Each row is where one point has got to under a steady rotation. How many ticks took it there?
The counts run from 0 to 319.
62 -112 -30 -131 -125 -5 -208 340 -396 -14 -193 -239 87 -319 220 159
 -109 27 -120 -32 -127 87 52 -284 -152 124 -333 245 485 -312 -338 179
 -312 41 -169 398 -16 0 -9 -352 189 -252 -80 411 445 -159 -205 -90 -171
 -127 -84 -194 -46 112 -381 -> 37
-103 -158 214 -21 53 132 325 222 -526 115 144 -232 72 -116 89 -52 275
 -126 -49 -64 18 -152 3 -265 -61 234 191 161 72 95 -34 23 176 132 83 139
 -138 321 -184 -255 366 97 -85 280 -75 -57 134 373 105 140 218 -199 -396
 -54 -105 -> 34
41 -207 -92 -66 -161 14 138 19 -251 181 133 -35 14 -53 52 83 258 70 126
 -120 129 -132 124 -116 -243 58 399 156 87 -3 -180 -386 267 -31 -351
 -194 -184 -34 -318 130 -288 -196 258 -16 -253 142 -192 -316 114 -450
 162 -420 -495 436 -322 -> 110
-14 28 333 28 -271 48 36 270 -158 -87 -226 116 180 -366 19 40 3 128 332
 72 -278 -371 -198 32 474 -80 -62 -222 29 345 233 156 -199 623 41 -176
 123 -51 -174 -33 -164 124 203 -67 371 184 266 325 -15 249 -312 124 106
 -231 -36 -> 18
278 242 11 -48 94 18 -141 -95 449 -120 -6 288 -42 -105 195 -506 -195 17
 -72 206 -277 239 125 285 58 -37 -401 -138 -322 176 270 77 -196 -35 322
 -62 -11 235 247 20 299 -41 -36 -316 559 -20 -87 12 -66 -75 76 -77 174
 -94 350 -> 286
-63 141 -67 -95 -44 58 -364 -53 377 325 93 611 -50 164 170 -20 -314 199
 -214 -90 -16 -322 62 36 -48 -228 -42 -279 467 116 -345 -160 -479 117
 -195 -135 -105 -289 -58 231 -205 187 1 87 -169 -55 -338 -60 -9 -192 191
 116 73 -20 185 -> 104
-73 -149 -52 35 311 112 336 167 205 104 170 -116 221 301 167 -262 299
 -197 -54 16 -2 351 -55 -16 -219 112 161 249 -258 -166 301 -139 150 8
 324 188 -44 -127 -93 99 298 256 261 233 -235 -80 177 184 384 263 -44
 -201 -10 168 261 -> 129
-221 -19 38 -389 -85 -70 -115 36 356 130 124 -249 62 230 101 456 142 -79
 -202 -49 302 -215 81 -7 -249 165 33 -125 205 354 -64 86 -190 54 263 -85
 23 -158 -164 -99 74 170 28 590 -58 74 265 106 164 544 -137 359 -73 191
 80 -> 315
32 -303 -43 -40 140 60 28 -13 -11 13 64 -52 168 299 91 232 9 -197 -358
 27 140 -5 -280 -273 -5 155 -166 17 201 293 25 235 -301 17 49 250 377
 -250 -127 -210 233 21 -110 46 -254 10 63 534 39 285 311 181 -131 -462
 235 -> 179
286 32 142 31 36 97 309 37 -112 -114 29 -208 184 -346 223 -246 -113 -194
 -81 -13 -124 22 18 -18 154 213 147 128 -287 118 333 -3 -14 347 262 -516
 53 -13 -219 17 139 417 -130 389 364 199 204 -31 63 95 14 34 82 -422 164 -> 230
5 -228 109 27 434 91 127 -31 51 7 230 149 -188 230 -447 114 23 -102 -131
 469 -21 -22 51 73 -127 136 477 -58 -227 70 -24 141 330 -52 -56 324 -14
 312 -228 -162 -277 -251 249 -141 -159 188 16 -74 363 -9 -185 90 150 -27
 252 -> 296
-264 259 281 -100 -145 -161 -286 154 90 -329 -161 -130 -176 77 205 259
 91 -132 137 241 -69 179 176 228 -187 -223 -60 -322 -189 239 236 -20 63
 175 150 -340 -222 305 149 -22 190 189 1 332 137 -15 282 394 120 160
 -238 -140 35 175 112 -> 214
-27 -15 371 -109 -360 -118 -83 228 -176 -84 194 -280 181 -106 271 -79
 217 -8 263 -150 188 63 -46 -92 57 173 -195 -13 161 293 -24 -72 -81 214
 134 -519 -74 -92 53 44 317 421 -246 509 58 181 126 -52 50 334 215 81
 -144 204 -202 -> 30
168 -188 100 87 -159 13 142 10 138 -48 182 315 135 -141 1 -136 138 14
 235 -150 431 -181 -212 286 188 559 5 -292 140 404 77 -163 35 119 34
 -353 138 163 -469 102 309 4 -57 -374 -209 83 -23 42 4 -95 314 49 -226
 -118 165 -> 107
143 -51 -151 -35 -168 -37 -14 398 -4 61 -68 -75 73 -75 146 -120 98 290
 527 144 -104 -53 -167 17 183 -403 -156 139 107 -202 52 -186 -173 285
 -102 0 130 -355 38 107 -375 -64 352 -240 -108 -394 186 -166 61 -105
 -140 -134 180 494 -272 -> 204
105 -30 114 -88 210 45 -222 160 37 226 3 61 -14 -47 11 -187 264 5 -8 93
 31 276 23 -70 -27 -256 -70 -259 102 26 -134 -116 -13 14 198 -3 -324 131
 -19 -13 85 -25 210 200 600 -244 286 95 378 -111 -254 -683 35 147 -387 -> 52
-370 -24 89 -51 -301 -134 2 63 121 -113 103 85 131 92 -189 436 -241 121
 18 -67 -72 -33 339 149 -407 407 -104 108 215 -143 -273 40 222 -59 -99
 165 -27 42 -267 -137 -66 57 226 141 -159 137 -310 -552 290 138 77 248
 46 254 105 -> 311
-29 218 47 -16 23 -176 -197 45 204 -261 -116 -359 -251 292 -3 172 -221
 -176 -15 171 200 193 -302 163 -200 -104 359 -278 188 43 23 -46 -387 -4
 45 -39 108 110 -76 106 -285 -108 226 135 -233 97 234 -423 312 -68 -385
 31 267 567 23 -> 70
317 -180 -279 90 -14 -68 20 -304 282 195 229 38 -106 -143 66 -72 15 56
 131 -156 171 -564 -136 234 192 133 -246 -118 385 253 -210 -31 -221 29
 -103 -426 321 -339 -350 23 -280 -126 14 -23 -97 -149 -68 5 -264 -122 82
 328 115 -11 -14 -> 243
-451 -66 248 -65 -45 -221 -106 -141 162 51 211 275 148 315 95 326 -256
 -9 -167 -73 91 152 -26 234 -329 451 25 -165 78 111 35 -89 44 91 -28 -18
 -171 30 -224 -57 321 247 -38 150 -339 259 -250 79 129 308 206 241 -258
 -137 442 -> 28
212 17 -241 156 11 -21 -120 -76 -146 -18 -30 -6 -124 -43 300 -362 -409
 -305 -381 -38 8 85 -241 -44 142 180 -95 -149 260 -8 25 -158 -575 56 -43
 -174 179 -91 -31 92 352 195 -178 -206 -302 -74 -65 -111 -61 -371 232
 -329 -173 -515 363 -> 44
19 -6 11 179 156 -33 -220 -86 276 42 107 188 109 77 188 187 -343 -121
 -401 262 -56 370 56 72 -152 301 -165 70 -208 179 189 160 -214 -104 -35
 -158 129 116 -324 -28 102 213 -32 188 205 323 -114 -43 124 176 53 57 12
 -525 521 -> 89
117 59 66 -280 -114 -169 39 -1 259 1 180 -167 153 -245 82 -251 -173 156
 -110 -50 -66 208 338 67 -19 161 -226 407 -51 -226 -285 -143 32 -194 39
 -215 33 -145 169 17 71 67 -208 385 213 132 -332 -722 -78 97 31 452 110
 284 -63 -> 87
-264 73 153 -332 -131 -15 -334 174 52 -21 -57 89 -4 301 -15 277 -111 31
 -289 23 -33 -54 296 -126 -363 158 -338 -210 469 -26 -324 312 -260 141
 15 204 -181 -81 51 -250 274 -69 -141 476 199 59 -64 -53 -51 380 -219
 121 55 -33 -268 -> 176
-204 108 87 169 24 113 -10 -119 -229 -173 -193 148 -120 28 112 397 -298
 -107 -200 379 -448 -239 -34 -133 5 -267 10 65 -250 -21 208 169 99 316
 -49 -18 20 102 -14 -172 166 273 64 421 58 -12 17 465 -19 40 -152 11 121
 -409 465 -> 78
74 -118 -162 43 274 42 -16 -215 295 -160 -138 452 -96 219 -85 -316 -177
 87 -348 218 -240 -21 74 219 -59 113 -264 -30 -402 -26 43 163 -5 -254
 151 193 117 176 208 -91 243 -181 -159 -452 -62 -58 -236 150 94 -80 77
 169 250 -213 497 -> 285
127 174 86 89 38 -78 -128 43 147 -293 -13 -64 -313 -203 -30 -204 7 -10
 67 122 340 -7 161 358 -17 108 112 -383 161 68 15 182 -50 218 114 -513
 -91 250 -351 43 -269 -200 226 23 314 -14 373 -443 163 -222 -372 146 312
 74 -288 -> 293
174 -191 -24 12 36 31 250 105 -198 -244 18 -286 281 -8 96 -79 -402 -109
 6 240 -410 81 28 -205 249 208 -317 549 -434 -290 208 -2 -35 -229 -23
 326 267 -10 96 -197 2 -171 -110 -56 -104 19 -277 12 -232 136 -75 235
 116 11 335 -> 223
244 -12 60 -270 -31 223 31 126 -284 360 152 85 -89 -363 -174 -128 65 187
 -159 37 -154 -482 208 -212 43 -158 -73 181 206 -54 -542 235 -48 55 -89
 134 -76 -85 -10 -214 -333 -214 -53 293 395 -92 -209 -135 -185 -20 -114
 -55 -2 252 -415 -> 98
-18 -12 -153 55 0 -83 -532 -68 75 -43 -179 119 -381 -107 197 237 -96 171
 -87 177 -64 -41 39 1 -8 -467 -263 -126 71 57 -225 -131 -101 -49 -399
 -42 -21 77 9 -201 -254 -189 213 41 72 -140 -68 182 -129 -603 28 -557
 253 134 -87 -> 199
95 142 180 -34 24 -139 -243 55 -31 -184 -63 356 -146 99 -247 -190 -358
 -179 -252 409 60 169 54 16 78 154 342 -28 -97 -2 -150 163 3 -25 -133
 -122 -137 447 7 -28 -281 -80 -215 -110 7 371 -274 -770 67 -136 -213 47
 127 -66 117 -> 10
-58 -54 395 -132 196 57 -174 102 -43 -56 -66 368 -185 21 -365 18 -61 47
 -187 315 -195 -41 1 153 7 -106 181 -279 -396 396 54 208 110 137 219 310
 -170 538 -26 -69 -130 -404 37 -8 355 169 167 -1 277 212 -345 -44 305 98
 154 -> 297
172 180 -186 -26 172 155 -20 47 -284 5 -16 19 -27 -96 146 -499 -258 296
 -63 55 -442 -242 64 168 -18 -353 168 119 12 -368 -130 158 -133 410 119
 -155 -149 -311 202 137 -326 104 127 113 131 -479 -6 -330 -57 -288 -326
 29 390 21 -24 -> 143
-201 166 302 -144 -285 -43 47 182 -296 -73 6 108 -19 -273 36 -39 -62 -86
 77 -271 -28 -264 -54 261 41 203 460 -201 -31 399 59 -10 -117 229 234
 -315 -283 238 -279 -60 436 296 -122 304 173 337 66 27 89 156 -113 140
 -201 64 151 -> 169
-115 -26 14 -264 -86 136 195 276 -243 161 -84 -15 192 -91 184 -101 177
 151 108 -235 -287 -62 -17 49 -84 -208 -144 -48 -58 63 75 -262 -203 366
 162 272 -214 -157 95 5 238 238 284 101 84 -298 227 487 34 173 92 -333
 -183 259 23 -> 264
-90 -213 188 -144 81 26 196 96 -94 78 -83 207 31 422 -131 -61 167 -59 94
 75 93 -211 -385 -93 -28 119 42 -23 97 207 85 -151 -10 -65 111 133 116
 150 193 -99 189 86 -157 -238 -517 -132 58 637 99 291 294 117 -139 304
 -88 -> 118
56 -213 -129 -118 214 38 308 60 111 -45 152 -326 99 165 111 -202 139
 -214 -102 -199 179 209 -298 -20 -94 527 138 165 -108 132 294 -287 -170
 -161 312 162 190 88 -52 -61 434 -31 0 -173 -334 -16 124 245 205 99 108
 -66 -154 348 203 -> 269
